Each row is where one point has got to under a steady rotation. How many steps took it there?
The counts run from 0 to 583.
[118 131 189 126 187 101 168 103  83 134 135 178 135 147 130  97 145 101
  86 116  83 140 113 116 140 135 101 166 147 121 113 166 144 138 119 133
 141  81 147 123 121 135 101 133 107 157]
352
[141  98 117 166 163 184 166  83 115 129  99 129  93 150  98 105 147 107
  88 131 149 113 126  91 159 141 103 168 136 150 118 172 141 174 155 138
 188 134 124 102 172 135 144 103 129 136]
371
[129  66 128 123 164 171 148  86 143 138 124 119  84 131 148 101 151  95
 130 101 118 123 117  78 156 118 137 107 116 138 154 151 123 131 119  98
 129 100 118  60 178 111 151 143 143 133]
570
[109 127  95 151 106 169 102 119 135 162 124  67  69  95 131 158 111 128
  74 128 111 153 128 145 151 100 108 164 150 128 123 125 126 120 139 128
 154 111 182 125 117 148 148 125  87 155]
226
[122 108 121 169 170 141 150 115 133 129 126 168 155 182  87 135 154 127
  86  60 102 127 104 113 152 120 103 147 111 127 120 191 141 157 134 104
 111 102 122  98 132 116 129 119 116 164]
286
[143 109 112  97 105 158  78 128 148 147 138  43  82  99 142 150  94 153
  77 135 131 159 148 114 130 100 137 137 144 121 112 110 131  88 123 109
 145 103 144 107 129 131 138 155  81 165]
319
[138  90 126 112 161 120 104  98 132 137 124 166 141 175 130 123 165 134
 147 105 113 154  87  99 108  96 100 121 138  85  90 160 121  97 141  95
 130  92  77  95 128  98 125 134  82 143]
561
[122 113 143  93 167 124  76 134 154 155 109 123  98 131 102 156 119 131
 105 196 146 128 165 114 139  90  91  93 115 134 114 137 174 140 159 159
 175 105 130 138 103 160 117 136 116 140]
158
[139 108 125 108 120 166 111 119 134 131 153  21  83  91 127 145  91 161
  90 114 129 150 165  91 122 122 132 122 153 135 146 124 144 103 105  80
 129 104 139 117 125 118 119 155 107 181]
320
[119 127 159 120 175 127 121  69 143 139 144 148 108 148 117 175 125 144
 104 102  91 144 131  77 130  60 111 138  93 133 131 165 154 161 117 110
 115  73 155 135 103 137 108 138 114 139]
51
[145 102 131 127 128 149  69 102 146 126 142 104  75 117 123 128 140 144
  87 104 165 137 132  91 124  82 157 117 136 123 161 175 136  88 107 102
 119 128 130  80 178  96 157 148 136 162]
400
[133 137 157 126 113 129 113 105 129 163 135  95 121 117  97 158 129  97
  49 125 163 153 155 159 133 127 114 120 132  90 182 157 142  88 149 103
 148 107 153 111 132 148 103 139 131 185]
519
[104  65  90 143 165 140 132 128 139 149 148 128 132 140 106 151 128 118
 101  95  77 118 107 109 146 122 109 151 104 130 167 155 131 154 114 113
  76  81 151  83  91 144 115 112  79 129]
209
[113 152 150 145 195 109 122 116  68 160 128 164  79  74 129 151 146 117
  79 142  89 141 147 105 152  98  76 149 131  94 120 169 136 115 146 156
 137 106 132 148 108 141 117 121 111 125]
341
[139 149 168 151 186 119 111 107  79 151 137 142  72 128 130 175 142 107
  80 168 132 149 147  94 127  76 101 152 120  91 137 161 146 118 144 157
 140 105 128 134 126 163 126 132  99 107]
342
[137  90 118 104 168 132 116 131 158 127 137 133 105 183 120 138 142 161
 121  98  91 158  97  95  96  93 123 129 133 145 100 177 146 121 102  98
 105  96 118 101  79 118 151 139  81 159]
24
[106  93  85 128 167 128  93 117 103 150 118 195 123 103 127 126 152 115
 130  81  89 128 110 100 164  80  92 141 151  98 157 173 142 114 130 111
 103 133 126 101 126  67 124 106 127 148]
483
[130 133 139  51 131 154 113 105 121 140 114 127  71 103 143  88  99 106
 132 143 141 154 161 124 158 121 137 149 187 120 136 153 157 132 129 134
 197 118 160  93 134 149 115 165 108 152]
241
[130  69 130 126 173 177 139 158 113 125 102 114 119 125 135 122 122 108
 127 151 133  99 161  63 170 129 119 110 123 123 104 162 143 145 136 155
 146 119  61  89 147 141 132 144 116 120]
186
[150 113 102 122 149 112  98 129 131 138 148 148 112 174 113 127 147 152
 110  96 109 170  87 107  99  83 114 157 152 102  99 180 133 101 115  91
 108  95 121 101 105 100 145 125  69 154]
23
[111 108 170 103 136 142  94  96 162 142 140  84 110 136 145 173 102 136
  96 151  94 147 136 113 152  62 115 128  99 115  90 103 133 135 138 144
 156  79 158 112 141 166 116 161  92 136]
54
[126  71 126 179 172 160 132 179 133 143 124  98 136 155 121 170 134 135
  64 130  83 120 115  93 153 120 102 124 100 126  87 148 126 126 125 130
  99  92  86  94 129 132 160 134  95 147]
197
[ 82 119 108 109 157 151 103 123 152 161 105 179 113 121 159 161 140 114
 128  76  64 126 125 133 161  91 102 107 121 166 127 169 122 112 121 142
 114  86 152 104  92 133 137 145 108 138]
129
[128  68  90 148 109 144 114  77 129 144 115 123 120 125 110  92 123  94
 119  82 150 119 110 125 133 127 138 155 155  90 123 170 104 134 136  92
 162 112 144  89 163  93 112 109  81 141]
295
[128  83 116 155 143 127 103 132 159 136 109 149 138 195 106 147 138 146
  83 125 103 127  85 128 137  84 109 156 114 106  63 163 139 148 127 144
 137  94 142  88 146 137 152 104  87 145]
288
[111 127 173 118 187 100 103 141 114 155 142 133 108  95 119 167 154 129
  84 133  91 135 163 116 125 124  85  85 102 118 144 158 155  84 135 122
 110  86 114 154  97 143  99 150 130 163]
339
[157 165 167 110 147 108 132  98  87 132 157 141 122 125 130 108 145 121
  84 110 144 177 131 123 128  89 106 149 170  68 132 154 154  92 141 103
 167 131 124 120 164 115 109 145 123 187]
257
[108  99 152 119 173 109 101  98 130 153 118 149  91 122  91 157 117 111
  90 154 125 107 160 118 130 106 123 116  78 135 173 186 139 150 116 139
 100  87 183 120 105 176 103 120 119 117]
512
[152 149 161 103 137 160 121 129 110 143 144  67 118 118 124 161 120 121
  93 152 162 159 165 110 139 100 100 105 143  87 135 124 165  90 175 120
 170 112 103 131 150 143 115 163 125 166]
254
[140  61 107 137 162 167 154 127 152 122 132 112 107 173  97 116 106 151
 118 134  98 111 113  71 147 121 112 153 140 156  81 162 161 187 112 129
 156 118 144  91 132 133 150 115  97 143]
382
[129 146 173 127 132 126 150 105  87 155 152 113 150 114 145 122 140 113
  85 104 121 171 126 143 148 123  91 140 160  61 123 140 129  84 155 114
 168  88 127 125 138 135  90 153 107 183]
349
[ 80 110 158  99 161 117  99 124 130 176  95 175 131  98 123 132 113 108
 119 147  95 106 153 135 173 118  88 110 126 137 103 160 141 147 155 152
 171  90 170 144  99 150  81 122 121 136]
64
[131 120 103 147 110 151 103  90 151 147 151  42  66 112 112 156 107 134
  64 133 137 152 149 137 121 111 131 147 134 127 153 123 139  98 132 103
 139 116 162 117 131 134 129 120  99 156]
227
[159 115  65 139 114 165 102 118 114 145 122  86 109 120 113 131 143 138
 103  93 154 164 116 114 127 116 116 145 171  87 125 161 107  86 162  70
 152 122  80 111 122  97 126 133  94 165]
19
[103 111 149 104 155 118 139  95 117 153 136 129 105  83 106  82 129 100
 100 120 116 133 147 127 135 157 109 114 160 129 180 149 151 125 139  93
 163 104 182 130 118 110  77 149 135 186]
152
[133 121 114 107 171 143 172 115 114 148 123 163 142 164  75 112 166 106
 115 100 146 147 128 118 143 147  89 112 163 137 179 189 160 134 161 100
 155 118 118  94 113 132 105 128 144 171]
455
[129 132 137 144 140 152 134  67 152 147 158  78  57 129 138 153 147 110
  71 123 143 164 147 103 128  90 139 137 111 131 170 143 117 116 124 112
 128  93 161  89 158 155 154 136 114 138]
135
